In the data rows, the value 128 means zero.
Each row below has a hidden score, from 0 to 30, with 15 about the middle. What is it? The score is a weighted sum of the row's numbers plus the product of two more (or one squared), each taken from its middle value.
[165  99 132 106  99 179  99 151 159 151 119  99 124 127 110 165] ~ 12
[104 144 103 119 108 126 154  93 124 135 111 109 131 101 157  79] ~ 6
[ 75 126 121 105 150 128 133 118  98  87  84 119 154 148 149  77] ~ 18
[102 132 109 118 143 173 135 116 124 103 116 158 134 176 135  91] ~ 11
[ 99 138 128 147 154 125 143 110 124 115  85 148 131 181 130 111] ~ 18
[168 104 123 140 103 158 131 118 152 116 127 155 114  89 135 118] ~ 19
[129  98 101 149 108 128 153 109 156 104 109 144  97  95 139 120] ~ 9
[105 159 108 126 116 133 142 113 103 111 119 139 149 129 177  94] ~ 15
[169 125 135 117  93 144  80 139 133 171 149 126 149 160 106 156] ~ 9
[132 111 132 131 121 157  32 151 143 160 106 109 119 166 101 146] ~ 21
[158 125 160 163 117  95 144 120 119 106 167 136 122 110 139 153] ~ 23
[153 104 139 109  67 168  72 139 146 161 118 117  86 143  91 173] ~ 14
[114 117 123 152 154 124 149 127 149 126 112 138 125 111  90 125] ~ 6
[134  83 113 141  94 163 137 116 165 107 101 162 119  94 128 130] ~ 20
[149 111 127 135  92 158 161 102 156 115 120 137 129 104 148 132] ~ 17
[141 140 122 107 141  85 133 106  83 112 156  96 153 133 175 109] ~ 12
[ 97 152 105 144  95 110 152  96 107 129 127 164 124 181 159 112] ~ 18
[ 91 127 131  95 111 125 100 162 144 149 119 104  92 115  89  96] ~ 4
[117 136 137 155 187 110 153 134 158 131 153 146 106 112 118 147] ~ 19
[143 118 116 123  94 158 112 100 131 121 125 134 129 131 160 133] ~ 16
[161  90 103 134  93 156 137 113 184 107 111 188 132 107 118 131] ~ 17
[151 133 174 164 134 125 124 100 110 106 122 149 140 111 131 159] ~ 18
[171 119 159 113 111 173  76 142 118 162 135 102 135  95 111 131] ~ 14
[149 108 143 145  95 139  99 142 131 129 104 137  84 147  98 146] ~ 15
[ 97 127  94  97 135 121 119 115 110  88  91  98 159 147 147  82] ~ 8
[149 129 147 112 106 178  72 159 124 172 128 108 112 151  84 149] ~ 12
[122 135 114 146 132 150 159  99 158 114 114 137  90 105 131 112] ~ 14
[134 100 114 130  89 148 118 129 160 106 123 152 142 129 129 145] ~ 14
[170 124 153 122 131 155  91 127 151 126 144 134 114 110 126 123] ~ 21
[164 137 139 130 152 152 111 112 141 129 145 120 105 111 131 129] ~ 20
[134 139 145 145 139 133 115 122 146  95  85 132 148 122 118 132] ~ 13
[129 124 105 117  86 104 131 127 114 141 141 155 130 103 140 130] ~ 14
[105 177 157 127 150 100 111 159 105 143 158 117 162 156 110 155] ~ 9
[137 121 138 101 124 142 108 145 152 110  92 104 131 113 137 103] ~ 12
[145 146 156 160 138 100 138 120  92 115 148 154 135 115 136 152] ~ 17
[138 133 175 160 129  94 117 120 101 104 147 137 122 110 150 152] ~ 25
[131 101 112 159 101 162 172 118 166 120 121 147 103  62 125 134] ~ 17
[115 135 112 104 158 102 120 115 110 118 116 101 151 136 174  94] ~ 19
[139 132 131 155 172  88 175 107 103 107 145 116 141  99 157 122] ~ 12
[ 93 140 148 167 158  92 115 120 116  99 102 135 129 172 108 143] ~ 14
[112 132 121 112 126 145 116 163 140 139 119 116 111 147  81 150] ~ 9
[116 159 157 103 150  84 103 169  80 146 154  93 152 155 113 140] ~ 11
[155 105 134 124 136 198  87 130 123 100  82  93 150 132 149 157] ~ 2
[ 92 117 135 148 143 114 146 113  99  79  63 136 127 189 146 138] ~ 17
[ 93 138  87 111 102 149 140 119 156 142 130 119 120  96 137  80] ~ 14
[117 122 154 159 139 139 142 155 129 120 117 155 109 146  79 169] ~ 19
[124  90 129  81  97 143  99 162 152 132 125 115  98 137  68 146] ~ 12
[ 94 152 149 133 149 107 120 158 107 159 155 113 134 167 102  93] ~ 21
[137 102 121  90 106 128 101  89 117  93  93 110 153 145 156 107] ~ 11
[128 114 127 160 155 131 147 127 163 121 130 129 102 106 120 128] ~ 13
[133 177 141 109  92  97  99 152 100 154 147 129 130 118 109 143] ~ 8
[101 128 111  65  99 135  82 173 148 159 123 119  80 151  75 133] ~ 17
[ 88 109 100 112 135 104 130 112  88  98 100 115 132 148 154  96] ~ 19
[138 128 133 120  65 145 110 136 117 156 120 175 108 116 131 138] ~ 23
[163 122 113  96 111 120 107 108 100 111 131  98 156 112 171 122] ~ 8
[119 153 117 134 149 119 149 143 143 163 154 118 124  98 124  98] ~ 8
[107 152 133 160 132 131 154 103 136 155 144 153  71 103 136 129] ~ 24
[ 99 125 134  76 115 138 106 172 138 134 129 110 101 122  78 105] ~ 15
[140 114 111 127 126 139 158 122 174 124 141 162  91 169 116 174] ~ 20
[113 156 139  95 131  93 102 169 100 153 142 125 119 154  91 149] ~ 11
[149 106 126 129 128 153  93 124 127 104  85 101 180 125 148 115] ~ 9
[121 131 111 138 115 146 127 138 134 170 149 100 149 104 136 135] ~ 13
[149 119 136 149  85 128 131 105 148 138 145 144 132  93 178 143] ~ 23
[118 146 163 144 157 103 128 146  86 136 139 119 142 158 116 157] ~ 14
[122 139 152 146 161 110 157 144 125 155 152 138 135 127 107 135] ~ 20
[148 146 179 138 135  91 112 144  79 124 142 135 140 132 122 151] ~ 21
[119 154 123 149 149 137 147 108 135 155 144 105 128 108 148 117] ~ 16
[ 91 152 116 104 107  89 121 147  69 182 151 103  97 148 130 116] ~ 20
[130 162 115 154 128 112 150  93 126 164 155 151 106 157 157 123] ~ 24
[113 164 149 123 171  86 118 154  76 137 151 114 201 175 118 132] ~ 5
[154 130 147 140  98 120 127 123 125 125 135 159 129  99 128 161] ~ 18
[107 150 104 113 129 112 109 140 130 167 165 106 119 116 111 112] ~ 12
[116 153 122 177 151 131 151 100 143 138 153 137 112 111 126 145] ~ 14
[160 116 165 156 156  88 141 126 101 113 147 141 137 139 141 164] ~ 21
[109 149 159  99  85  93 101 166  87 159 154 127 156 118 132 130] ~ 23
[141 154 129 120 139 140 117 103  92 130 124 109 137 135 160 108] ~ 15
[127 106 130  96 141 145 121 129 147 129 119  94 127  91 114 119] ~ 10
[118 129 123 151 147 131 147 150 148 135 128 130 127 127  98 136] ~ 13
[101 149 128 105 123 134 111 152 143 153 126 128 108 146  95 128] ~ 15
[132 151 107 156 100 111 153  75 130 146 150 159 108 153 163 124] ~ 20
[131 154 139 108 103 147 114 140 133 146 153 132  93 120  96 122] ~ 14
[103 128 130 142 158 113 152 112 119  91  98 151 129 149 104 142] ~ 11
[161 130 133 136 143 105 136 131 103 115 169 135 125 144 146 155] ~ 12
[112 175 141 138 124 126 116 154 106 124 120 144 112 162  88 153] ~ 6
[144 111 119 116 123 136 100 100 102  85 101  75 166 131 171 113] ~ 4
[ 85 136  97  92 148 109 127 132 114 105  91  98 161 143 164  55] ~ 12
[158 109 118 138 107 171  96 139 139 155 107 108 123 127 106 139] ~ 8
[129 127 135 155 150  97 155 132 132 125 155 158 126 117 126 145] ~ 20
[124 142 137 160 174  78 155  74  87 118 123 127 133 129 160 138] ~ 11
[157 123 153 159 142  87 152 133 125 112 180 138 132 120 134 159] ~ 21
[128 128 106 135  97 119 154 110 146 159 127 127 143 124 157  99] ~ 9
[158 131 133 131 117 138  96 148 134 166 148 131 116 150 100 147] ~ 14
[117 106 113 129 104 145 156  81 129  86  89 137 114  99 166 101] ~ 17
[159  95 139 103 108 133  83 132 118 100 100 103 125 105 134 140] ~ 10
[107 151 126 119 108 110 121 161 100 172 140 119 125 151 167 140] ~ 26
[172 145 114 110  92 161  66 113 115 160 111 125 125 193 142 146] ~ 18
[136 126 161 119 107 101 110 134 112 141 162 160 121 111 148 153] ~ 28
[114 125 131 137 133 139 130 136 138 126 116 127 119 163  87 142] ~ 10
[106 132 113 135 137 106 145  88  94  66  86 153 131 194 133 106] ~ 7
[110 112  89 114 126 130 141 125 145 107 112 122 118 108 122 114] ~ 8
[105 153 154 115 138 106  97 181 111 156 139 123 137 181 101 155] ~ 18
[ 99 161 172 140 159  90 117 156  72 133 142 126 169 154 129 135] ~ 20
[142 141 178 164 128 113 128 110 120 105 110 160 129 131 150 156] ~ 29
[107 145 101 128 125 114 135 116 122 176 149 108 131 115 163  82] ~ 17
[151 123 156 163 133  72 142 118 111 113 160 151 125 121 151 161] ~ 23
[167 101 140 119 147 151 113 131 141 127 137 126 166 119 111 159] ~ 8
[148 110 136 138 106 154 156 123 163 149 134 145 135  93 132 133] ~ 22
[ 86 111 105  90 137 115 110 115 107  31  86 103 144 111 140  71] ~ 7
[135 120 119 142 138 160 162 114 168 130 172 146 106  96 114 134] ~ 18
[137 107 117 158 108 147 145 128 186 111  94 178 118 120 111 143] ~ 19
[171 123 153 146 142 109 105 115 106 120 163 121 135 115 147 155] ~ 15
[ 91 132  94 104 113 136 127 127 119 124  94 102 123 124 147  76] ~ 13
[135 120 126 124 106 156 111 104 131 140 108 138 128 147 142 137] ~ 20
[140 116 178 140 132 127 124 118 133  86 131 152 134 129 120 163] ~ 21
[ 89 139 101  99 142 132 127 107 109  79  94  77 157 123 150  62] ~ 5
[130 131 159 144 161 110 171 100  88 103 133 125 147 109 144 138] ~ 14
[127 130 143 152 136 158 148 137 160 132 131 126 101 106  98 134] ~ 17
[150 136 128 136  53 125 135 109 133 131 126 161 111  79 148 139] ~ 17
[132 116 126  94 107 164  68 165 125 139  95 105 124 156 127 157] ~ 19
[102 126 107 136 150 125 163 117 145  84  87 123 143 155 137 113] ~ 11
[111 143  98 119 102 136 146  92 130 152 146 125 135 104 154  90] ~ 17
[166  96 122 148 102 148 132 140 159 132 134 138 126  88 128 130] ~ 17
[109 140 102  97 105 138 116 135 120 158 125 131 104 109 130  98] ~ 20
[145 142 124 150 144 100 161 113 144 158 161 137 130 141 148 160] ~ 16
[137 113 148 122  71 127 120 130 132 110 119 154 117 106 111 152] ~ 21
[123 118 121 115 154 140 143 136 140  88 121 132 122 111 123  89] ~ 18
[134 116 115 111  71 105 128 120 132 131 110 132 111 107 138 125] ~ 3
[106 130 128  90 120 155  93 158 162 167 133 132  97 127  82 124] ~ 22
[122 122 121  99 132 135 112 163 132 111 108 101 119 118 106 103] ~ 9
[133 150 115 107  87 133 109 101 106 146 126 107 135 106 176 102] ~ 15
[108 146 108  93 110 125 139 132 126 166 146 109 136 109 161 109] ~ 21
[121 145 115 152  90 146 136  81 113 149 134 142 109 188 166 127] ~ 21
[118 139 105 135 130 104 163 106 138 158 159 135 136 142 140 121] ~ 15
[126 163 146 121 136  97 141 140 121 147 161 127 143 121 108 130] ~ 13
[125 154 158 135 154 107 125 160  98 152 150 114 153 143 111 144] ~ 15
[119 145 128 150 160 120 134 125 138 163 161 104 159 110 154 127] ~ 18
[127 138 132 143 155 127 175 136 148 142 163 139 107 128 111 137] ~ 19
[139 122 150 151 133 129 125 121 135 110 125 154 129 146 107 171] ~ 13
[132 126 178 177 134 102 110 117  77 112 163 142 145 117 130 163] ~ 15
[124 115 131 144 159 127 166 155 157 115 141 137  81 102 109 136] ~ 19
[107 168 149 139 169  99 115 136  75 126 117 128 132 175 126 152] ~ 12
[152 130 148 147 139 119 146 128 124 117 149 153 125  95 122 167] ~ 16
[104 131 113  91 135 121 135 132 135 104  93  84 147 117 125  95] ~ 2
[134 127 149 149 100  77 139 131 105 117 133 156 129 104 129 158] ~ 22
[129 149 120 143 154 117 161 124 141 160 169 141 127 125 145 130] ~ 23
[157 113 131 100 130 160  88 107 113  99  85  94 196 132 159 109] ~ 4
[ 99 128 118 170 137 107 159 122 145  96 106 150 112 149 112 123] ~ 16
[144 111 136 143 156 112 170 130 129 122 177 147 136  90 128 136] ~ 20
[107 137 111 108 116 108 139 108 101 163 134  81 103 124 146  90] ~ 10
[124 136 101 101  88 144 129 154 116 147 123 112  97 120 133 109] ~ 15
[115 151 101 123 124 114 140  88 117 131 122 122 146  97 172  53] ~ 8
[107  92 112 110 114 122 116 100 123  71  75 123 137 137 158 100] ~ 15
[124 129 150 145 123 119 137 151 145 112 119 165 117 163  97 152] ~ 26
[110 155 119 113  88 132 123 143 152 145 122 154 110 122 120 131] ~ 16
[116  79 128  84 117 126 107 157 133 100 112 118 128 126  99 113] ~ 16
[117 116 138 146 158  73 165 106 115  96 136 142 145 118 162 112] ~ 20
[107 124 109 115 126 144 145 123 153 132 125 111 118 140 118 109] ~ 14
[115 141 143 151 159  99 162 111  92  95 134 139 133 114 138 115] ~ 17
[177 124 132 141 125 136 123 119 140 151 170 138 131 137 121 132] ~ 15
[112 106 113 130 100 124 138  85 127  84  84 129 143 109 201 104] ~ 19
[162 115 139 158 145  84 136 105 104 105 152 116 150 117 154 155] ~ 10
[122 109 118 122 111 135 138 100 141 111 164 134 100 122 126 111] ~ 19
[138 150 139 144 134 127 140 121 140 139 148 136  89 127 107 128] ~ 14
[102 149 127 138 130 109 103 188 111 153 140 119 136 164 107 145] ~ 15
[115 134 150 137 159 102 143 126 114 104 118 130 120 112 140 116] ~ 18
[119 125 139  85 146 110 129 130 116  97 119 115 130 108 141 117] ~ 16
[129 118 112 146  91 132 141  95 132 118 107 176 118 114 166 128] ~ 22
[109 107 118 103  92 122 111 137 106 105  98 102  84 145 122 116] ~ 12
[ 83 150 112  87 113 109 120 124 102 183 130  89 104 114 148  88] ~ 15
[120 155 152 117 147 106 114 160  82 159 149 112 139 150 107 141] ~ 13
[ 88 163 119  91 137 135 134  87 107  91  90 116 170 150 151  76] ~ 6
[167 122 137 122 111 174  94 150 161 150 128 101 143 128 121 144] ~ 12
[124  99 120  97 152 137 126 139 118 108 106 102 154 126 133  96] ~ 15
[103 151  93 132 158 120 162 133 127  85  95 127 149 134 137 100] ~ 7
[185 117 153 126 134 104  96 111 120 122 137 122 149 113 150 148] ~ 12
[129 134 113 127  85 141 126  96 112 121 109 160 116 168 163 130] ~ 18
[129 138 139 146 136 102 140 111 136 129 165 128 152 109 139 144] ~ 15
[170 103 139 136 125 189 116 126 152 112 119 124 136  90 142 154] ~ 13
[132 129 153 151 125 152 132 112 145 114 103 148 118 156 111 126] ~ 20
[171 150 159 152 131 122 108 113  99 125 133 134 119 110 149 157] ~ 14
[148 100 131 122  96 157  93 149 130 124  99 126 134 136 148 120] ~ 22
[124 140 159 146 146 105 138 154 108 139 141 154 124 116 108 148] ~ 23
[168 134 126 172 168 167 139 135 153 137 132 147 129 124 104 117] ~ 14
[118 123 129 153 136 146 136 123 160 134 111 167 104 118 126 139] ~ 22
[133 120 101 166 106 125 198  94 125 137 128 162 134 147 152 145] ~ 14
[158  99 129 133 100 153 102 136 142 128  97 114 106 202 119 180] ~ 11
[107 155 134 104  74 115 110 125 102 184 145 128 111 108 160 111] ~ 22
